One turn sends every row of this set to another row. A few are shown first. Where does it send the rows asked after them?
mosan: [  4   9  27   1  -7  -9  13 -15 -11   1  -3  10 -10  -6   2  -2   1   5
  15  -8   1  -2   0  14   4 -13   6  21  15 -13   8   2   3   5  15   9
   7   5  13 -17   0 -16  -9  11  -5  -5  -2   3 -14  11   3   1 -18   2
  -4  -4  -6   3 -13  -1   9 -17  -4]
ral: [  1   2  -5  -9 -16   5   5   1 -19   1  -7 -15  22   5  -9   4  11   4
  -4  -4  -1  -7  -8 -13   8  -7  -1  -5  -6  -7   0  16  -8  15   1   6
   5   7  -4  18   2   0  11  16   3   2  -1   9  11   7  -8  -1   0  -7
 -23  10  -7 -17   3 -16  12  14  17]
Bopuf: [ -5 -11 -10   9   4  14   0   3   5 -11  -1  -5  -7  12   0  -2  -8  17
  -6   4   4  10  18   7  -7   9  -7  -2   1  10   1  -2   2   0   5  -4
 -10 -13  -2 -17  -1   5  -4 -27  -9   5 -10 -12  -9  -4   9   0  -4  -2
   3  -9   8   7  11  22 -15   2   3]
mot: [  2   8 -11  10 -10  -2   0  10  -2  11  -1   6  14  13  -6  -5 -13  20
   2 -10   1  -4  -6   4   3  -7   5   3   6   0  12  12 -14  25   6  18
   4   3   4  -2   4   7   0  16  -3  -4   2  18  19  -4  -4  -9  -2  -6
 -24  -2  -4 -19  -5   6   8  -3   2]
nilal: [  9   2   2  -3   3  -3   3  -4 -20   4 -12 -10 -19 -11   5  -5   3 -16
  -7   7   5  -4 -12   7 -15  -1  -5   4 -15   7 -13  -7   7 -10   2 -23
 -10   2 -26  -6   5 -10   8   8   1   8  -1 -10  -3   4 -10  13 -10  -7
   7   9  -7  -4   9  12   9   0   4]
Zedof: [ -2  -5  -2   9  -4   2  -7 -22  13   4  -6   8   5 -15  -2   4   6  12
   5 -27  -2 -10  11 -18   9 -13   3   2  -8 -11  -9  14  12  -7   7   3
  -2  -7  -2  -1 -18  -1  -3   0  -5   1  12   9  -1  -6 -17 -15 -11  -4
 -12  -2  15  -9 -11  10  11  -7  -1]
kuro: [ 14   5   6  -3   6   1   5 -13 -25   0  -2 -12 -27 -12   6   1   3 -21
  11   6  11 -12  -5   4 -12  -5  -5  -1 -17   6  -5  -2   4  -7   0 -26
 -14   1 -20   0   3  -5  -7   0   3   7  -7  -2  -1  -4   0  11  -9  -1
   9   6  -5   6   5  -1  -1   8   7]
sogi: [ -1  -5  -5  16   7  16  -5   3  -3  -9   3  -8 -10  12  -1   3  -7  15
  -7   4   1   9  19   9  -7  11  -4  -1  -1  10  -3   5   6  -2   4  -1
  -7 -16   2 -14  -3   7  -2 -27 -11   4 -10 -10 -10  -3  10  -2  -3  -4
   8 -11  10   7   9  15  -9   0   2]
Lomu: [ -1  -3   9   8 -12   5   8   3 -18  10  -2  -2   7  18   4  -5  11   9
  13   7   9   6  -9   0  -5   1 -11  10  12  -6   9   1 -15  16  11   8
  -2   9  -6   2  22   4  12   7  -4   3  13  13   5   4   2  -3 -11  -2
 -19  -4 -26  -3  14  -4  -1   0  19]
zuda: [ -4  17  -4 -10  -6 -10   2   1   2 -11  -1   6  -4   8   0  -3 -21 -15
  -5 -14  -2  -4  14   0  -7  -2   0  -7   4  -4 -12  -8   5 -15 -12  16
   5   8  12  -8  -6   4 -15   4   8   7  -6  -1  15  -4  -7  10   9  -7
   8  17  15   9 -11  -5 -11  17   6]
gisel: [ -9 -13 -19  10 -11  -6   5   8  11   2   2  22   8   2  11   4   0  -3
  11  -8   7   5  -5   7 -15   2  -7 -15  -6  -8  -6 -17  -1   0   0   7
  -1   0 -18  -7   5  11  -2   1  -6  -2  -3  11  25 -11  -8  -4   0   2
 -12   7  11  10  19   6  -8 -11  13]
keme: [ -5 -13  -7  13   7  14   0   3   4  -7   0   0  -5   9   2   2 -10  20
  -7   1   2  11  14   7 -10   9  -8   0   3   4  -5  -1   6  -3   0  -3
 -12 -13  -6 -14  -2  11  -5 -24 -14   3  -9  -7  -3  -6   3   1  -4   0
   4  -5  13  12  14  20 -20  -1   4]
Kope: [ -5  15   0   4  -4  -8   9  -9  -6  -7  -5  -3  -1  20  13 -12 -11  -3
  -1 -11   9  -5   7 -13  -9  -9  -6  -1   2  -5 -11  -8  -8 -15   4  11
  17   8   9  -8   6  13 -17  -4   8   7  14   8  12   7  -6   2   4   3
   5   0 -10   1 -10  -8 -21  15  26]
Vufo: [ -2   5  21   0 -10  -7  17 -13  -4   3 -13   5   0   0  -1   2   6  -6
  21 -12  -2 -10  -2  13  -5 -16   1  13   3 -10  10  -2  12   2  16  12
  12   3  13 -12   1 -17 -17  25  -6 -10  -2   8  -3  16  -3   4 -15   2
  -9   2  -3 -11 -11 -10  11  -9   2]
papo: [ 17   7  15  -1  -3  13  10 -14 -21  -4  -8 -10 -15 -14   0   2   2  -5
  31  15  10 -18  10  -5  -2 -13  -1  -8  -2   3  11   4   2   9  -5  -9
   1   4 -16   0   0   5  -8  -9   4  -1  -2  10   5 -14   9   3  -5  -4
   4  -4  10  13  -5 -14   0  13  14]
voni: [ -9  22  -4  -5  -3 -12   0  -2   1  -8   1  -2  -4   8   1   2 -20 -14
  -8 -19  -2  -6  18  -2 -11  -4   1  -6   2   0 -15 -10   2 -17 -14   8
   5   4   9  -3  -7   0 -15   0   5   7  -5   5  13  -3  -8  12  10  -2
   5  15  14   5 -11 -10 -13   9   6]
nefu: [ -1 -10   9   7 -16   6   1   2 -16  16  -2  -1  10  11  -2   3  10  13
  14   5   1   6 -11   6   6   9 -10  13  15  -3  11  12  -8  19   3   6
  -9   6  -6   7  15  -3  16   3  -9   4   6  19   0  -2  -2  -2 -16   4
 -18   1  -9  -5   9  -3   6  -4  10]
Lof: [  7   3   2  -9  -4  -6   6  17 -16  -5   7   1   0 -11  -6   7  -8  -3
   4  -3  -4   7  -7  22  -8  -7   4  -8   5  -2   7  -1   2  10  -6   6
 -11   3 -18   6  -4  -6  -2  21  -5  -8 -34  -4  17   1  15   6   2 -15
 -15  14   6  10   7  -9  13   2  -2]
gepo: [ -6 -12 -12  17   4   6  -3   6   2  -6   6   9  -7   5   5  -1 -10  15
  -4   1   5  13   9   5 -13  11  -7  -8   6   4  -7  -7  -1  -4   3   2
  -8 -11 -12 -14   3  13  -2 -21  -7   4 -11  -2   3  -9   1  -3  -3  -3
   2 -11  14  13  15  22 -12  -5   5]
zibuz: [ 14   5   7  -7   5   2  11 -11 -26   3  -8 -10 -24  -8   6  -4   5 -19
   4  11   8 -13  -3   2 -10  -8  -4  -5 -13   9  -7  -4   9  -7  -1 -21
 -15   1 -25  -5   3 -11  -2   0   7   4  -5  -4  -4   0  -3   6 -14  -7
   7   7  -3   3   7  -2   0   9   6]
nasad: [ -9  -9  10  -9  -9  -4  13  -7   3 -16   4  -5  14  -5   0  17  20   8
  18 -22  -3  12   9  -9   4  -1  -3  -5  17 -28   9   6   5  -2   2  15
   1  -3  14   2  -6  -3  -1  -4  -9  -3  -4   2  -3   5   8  -6  -4   5
 -15  -3   5  12   5 -18  -6  -2  20]
bos: [  8  14  23   9  -4  -2   4  -8  -5   2   8   7 -13 -14   6  -9  -5   9
   8  -7  -3   1  -9   6   2 -11  11  17  24 -13   6   8   2   5  18   3
  -1   4  10 -11  -1  -9  -5   5  -6   2   0  -4 -17   0   3   2 -19  -1
  -3  -9 -11   7 -13   1   4 -17  -6]
nel: [ 20   2   5  -3   5   4   4  -8 -24   3  -6  -9 -21 -13   8  -3   4 -18
   0   8  11  -6 -11   2 -12 -10  -5  -2 -16   9  -9  -3   7 -11  -3 -20
 -13   1 -25  -2   4 -11   1   0   3   3  -7  -7  -1   0  -9  10  -7  -7
   7   8  -7   1   9   1   0   2   1]
Kaged: [  9   5  -4  -7 -11  -3   0   3 -22   6   4  -6  19  -6  -3  -6   8   2
   0 -11   3  -2 -17 -17   8 -10   6  -5   1 -15   0  17 -15  13   0   7
  -2   7 -11  15   3   7  14  13   5   9   2  15  19   0  -6  -3  -7  -7
 -23   9 -12  -5   2 -11   9   8  17]
Rok: [  0  -1   2   4   1  13   5  -7 -11 -12 -14 -29   1  22 -15   4   1  17
  -8   5   0   4  20   0   0   4 -10   5  -1  11   0   9   5   4   7  -1
   2 -13  12  -2  -4  -6  -5 -13  -9  -2  -7  -8 -16   9   8   7   0  -7
  -5  -4   2 -20  -1   4   1  15   4]
luvak: [  2   4  -3  11 -15   7   1   3  -4   5  -7   1  11   9  -7  -7  -9  21
  17   0   4  -6   4  -2   7  -9  10   1   6  -2  21   9 -17  28   4  20
  15  -1  -4  -1   5  14  -1  11  -4  -1   1  18  18  -5   2 -10   0 -10
 -17  -1   6  -7  -4  -1   9  -4   7]
Nom: [ -5  -7  -5   5  -2  -6  -1   5  -3   4  -9  -7   3   0   8  -8   1   4
 -17   3  -2  15 -11  13  -1  -6   4   8  -1  -4 -11   0  -4   2   3   4
   0  -7 -17  -2   4  -6  14  16  -5   9  -1 -16  -6  19 -16   8  -2  -6
   6  13  -5  -5  21  12   9 -19  10]
mizan: [ -1  12  -3 -11  -8  -7   3   8  -1 -11   1   5  -7  -2  -1   3 -25 -13
  -9 -13  -8  -2   9   7  -7   4   2  -7   9  -6  -7  -8   2  -9 -19  10
   0   6  -1   6  -8  -3  -8  10   3   4 -19   0  16  -9  -1  15  10 -12
   2  17  21   4  -9 -11  -1   8   2]
Muve: [ -3   0   4 -12  -3  -5  14  -6 -14 -12  15  11   7  -7  -7  14  16  -4
   3 -30   4   1  -9  -3  -7   8  -6  -4   6 -14  -8   5  14 -13  10  -3
 -14  -3   6   7  -1 -15 -12   0  -2  -7  -9  18   2  -5   1  -7 -21   2
 -22 -14 -13  -5 -10 -15  -9   8  10]
pizuv: [ -1  20  -3  -8  -6  -8  -1   0   0 -14  -1   7  -2   7   5  -2 -21 -12
  -6 -14  -5  -4  11  12  -6  -2   3  -7   6   0 -10 -11   6 -14 -17  11
   1   6   7   1  -7   0 -12   9   7   3 -16   5  18  -6  -8  12   9  -7
   5  17  18   6 -11  -9  -7  10   1]
gomos: [  6  -4  -7  10   6   1  13 -17  -5  -4   1  -1   6 -15   5  -4  16  14
   5 -17   8  -5  -3 -10   0 -29   5  -8 -13 -14   3  13   0   7  24   1
  10 -12  -9  -8 -12   6 -11   2   0  -9   3  -4  -1  15   1 -17 -13  -2
 -11 -18  -6  -4   4   2   7  -8   8]
Nik: [  2  -5  -4   8   2   1   7 -20   7   1  -5   7   7 -11   0   3  15  12
   5 -23   4 -15   7 -16   8 -20   6  -7 -16 -12  -7  13   1   2  16   2
   7 -10   0 -10 -16   4 -10   2  -5  -5   7  -1  -2   5 -13 -15 -16  -2
  -8 -12   7 -11  -6   8   9  -9   1]
sul: [ -4  -4   9 -11  -3  -3  17  -5 -10 -12  12   2  11  -9  -2  16  20   1
  10 -27  -2   7   3  -6   1   1  -4  -7   5 -27  -3   1   8 -13   9   4
  -7   2  11   3  -5 -10  -6  -4  -6  -9  -7   9   0   2   8  -8 -22   4
 -23 -10  -4  10  -7 -19 -10  10  13]

mot -> Kaged
Rok -> Kope
nilal -> gepo
Now these:
Muve -> bos
zibuz -> Bopuf
Lof -> Nom
Lomu -> luvak
voni -> kuro
Vufo -> gomos
mosan -> Nik
keme -> pizuv

One turn sends every row of this set to another row. A few are shown first. Where does it send the rows asked after them?
soro: [  4   0   6  10   2  12 -23 -13 -15   3 -11  18  11  -7  18]
Nuf: [ 29  -6  11  -1   5  -6   0 -22  -5 -12 -20  -1  15 -26   2]
tasof: [  5  11   9  -4  -6  11 -23   5  -7   5 -10  -4  -5  -4   1]
vuk: [ 22  -1  20  -7  -4  -8  -7 -19   0 -16 -12   5   8 -16  -2]
sopi: [ 23  -4  17 -14   9   1   1   0  -6  -5 -26   2  29 -19  14]
doza: [ 10   2  -1  -8  -2  21   3  16  -3  15  -5  -4   8 -25  -6]
kas: [ 11  -1   4   6   6  10 -32 -13 -12   5 -17   2  10 -11  19]
mumef: [ 16 -15   9  10 -12 -11  -4 -16   3  -9  -1  -2  22  -6   6]
ser: [  8 -14 -11  11   9  21  -1 -14 -16   4 -10   2  15 -25  13]
tup: [ 15 -12 -11   4   8  15   2 -11 -13  16 -13  -3  12 -28  12]
Nitu: [  4   6  13  -7 -13   6 -20   7  -2  13  -1  13   4  -7   2]
Rigiz: [ 24   3  20 -12  -3   1   0  -2   8 -17  -4   0  11 -27 -10]
paku: [  9   9   9  -4 -12   4 -17   4 -14   6   4   8  -5  -9  -3]
Zef: [  6  -9   4  -8   3   7  -5 -13 -14 -19   8 -12  13 -14 -11]
fuda: [ 13   6   5 -11   4   1 -11  -9 -20 -14  -9 -14  11  -2 -14]
seka: [  7   2  -5  -2   3  29   7  11  -9   5  -2  -2   4 -22  -5]
lizir: [  4  -7  -2   2 -14  19   8   6  -2   0   7 -14  10 -26   7]
puguf: [ 17 -13  19 -15   4   7   5   1   2 -13  -7   6  28 -26  12]
Tubud: [ 16 -16  19 -14  -7   1  14  -2  -4 -16  -1   3   8 -14   6]
Lapo: [ 10  -2   1  -3  -5  21  -3  14  -7   6  12  -3   6 -32  -6]
Tos: [ 13  -3  20   1 -10  -6 -10   4   9  -5  -2  -2  30  -9  -2]
busut: [  2  14  10  -5  -6  15 -14   6  -8   4  -3  11   2  -5   0]
kad: [  8  -8  -2  11  -1  15 -11  -3  -7   5  -7  -6  30 -30  24]
Zipa: [  4  -2   0  -4  -2  25  -3   9  -4   4   0 -16  -4 -20  -4]
selid: [ 27  -2  13  -7   6   2   8  -6   4 -12 -15  -5  19 -35  -5]
Peno: [ 23  -6  14 -14  -2  -8  11  -6 -11  -7 -23   2  10  -4   8]
riki: [ 12   7   6  -8  15   3 -22 -10 -15 -12 -16  -8  29 -10  -6]
pige: [  7 -17  -7   8   9  24 -12  -7  -6   3  -7 -11  10 -31  14]
Mevar: [  8  -8   3   6  -4   2 -19 -20 -13  12 -10  14   8 -11  18]
rem: [ 10  13   8   8  -8  -1 -21  -8 -15   7 -20  -1  20  -8  21]
Keb: [  6  -8   6  -6  11  11 -15 -13  -9 -18   4  -9  30 -22  -1]
fesik: [ 24 -11  -1   8  -4  -6  11 -10  -3   0 -13 -15  24 -13   0]
taz: [ 21   2   7   0  -3  -1   4   8   5   1 -13 -15  31 -15 -11]
seto: [  7  14   6  -2 -20   2  -4   7  -9   4  -5  -8  -1  -3   1]
toli: [ 17  -6  -7   6   9  18 -10  -3 -17  11  -6  -2  20 -39  12]
neke: [ 18   2   4   9   1   2 -25 -13 -23   9 -11   7   8 -17  13]

sopi -> Peno
kad -> rem
Now these:
selid -> Nuf
tup -> Mevar
fuda -> Zef
taz -> fesik
ser -> soro
toli -> neke
tasof -> Zipa

One turn sends every row of this set to another row. A few are shown first. Where does it send the rows asked after them?
sinos: [-11 -11 -20  -8  -6   6   8   1   0   5 -11  10]
zavil: [  5   8   2 -20  -4  -2  13 -15  -1   7 -11   6]
lenes: [  2  -8   0  10  -5   7  10   0 -15   2  19   2]
Vil: [ -3  -1  -1 -11 -13   2  10 -17   1 -12  12  -2]
sen: [-13  -8  12  11   0  -9   3  10   0  -5  -8  -7]
Nimuk: [ -2   3  -2 -21  19 -12  15  -9  -6  -3   9   5]
sebag: [ -9   9   0  16   9 -23  10   9   2   1   9   4]
vemos: [-23  11 -10  -5  -2 -19   2 -18  -1  -5   3  -5]
ton: [-13 -23   8   4  14  -2  12  -3  -1 -10   6   5]
modo: [ -8 -21  -2  -9  10   0   2 -18   5  -7  10  10]
didan: [10  4 19 -5  2  6  3 -7 -6 -4  3 -1]
kor: [ 15 -10  10  10   4 -14  -4  -5   3   1   8  -2]
pimo: [-25  -5   1   4  19 -21  12  -9   8   7  -5   2]
Tud: [ -2   9  -3  -4 -10   6  12  -7 -14  11 -17  -3]
pas: [-19 -10   6 -18   9 -24   9  -4   0  -4   1   1]
mivaz: [ -7  12 -17  18  -2 -13  -4   2  -2   9   3  -1]
Giva: [ 12 -10  -1   0  11 -21   9 -14   5   1  15  -1]
dizov: [  2  -4   0  26   4  -8   6   3   0   2 -13   6]
nuduf: [ -4  13 -10  -7  -4  13   6 -13  -4   7  13   3]
tatud: [-17  18  17  11   4  -4   7  -3  -7  -2  -4   5]
sela: [-32  -6  -2   4  -5  -6   9  -6   5  -5   7  11]
lofu: [  2  -6   3   0  15  -6  12   1  10   9 -20  11]
dunid: [ -7   4 -19 -10  -5 -28  11 -14  -4   2  -1   5]
dakod: [-13 -12 -19 -15  11  -6  10   1  -4   6 -13   2]
degi: [ -3   3 -15  13 -13   3   5 -17   2  14  -1  14]
soz: [-21  19   5   6  -6   1  15 -10  -5  -2   4  11]
biven: [  5  -2  15   3  21  -2  12  -7   0  -2 -13   1]
Moze: [  4   0 -20   4  13 -19  10  -2  -2  12 -12   4]
Venim: [-17  -5  -3  11  -7  11  -1   7  -4   4  14   8]
Kalo: [  9   3  -5  10   4   0   0  11 -12  10  -9  12]

pas -> nuduf
zavil -> mivaz
sen -> Nimuk
Now these:
kor -> dakod
Kalo -> pimo
sebag -> modo
didan -> Moze
biven -> dunid
Giva -> sinos
vemos -> lenes

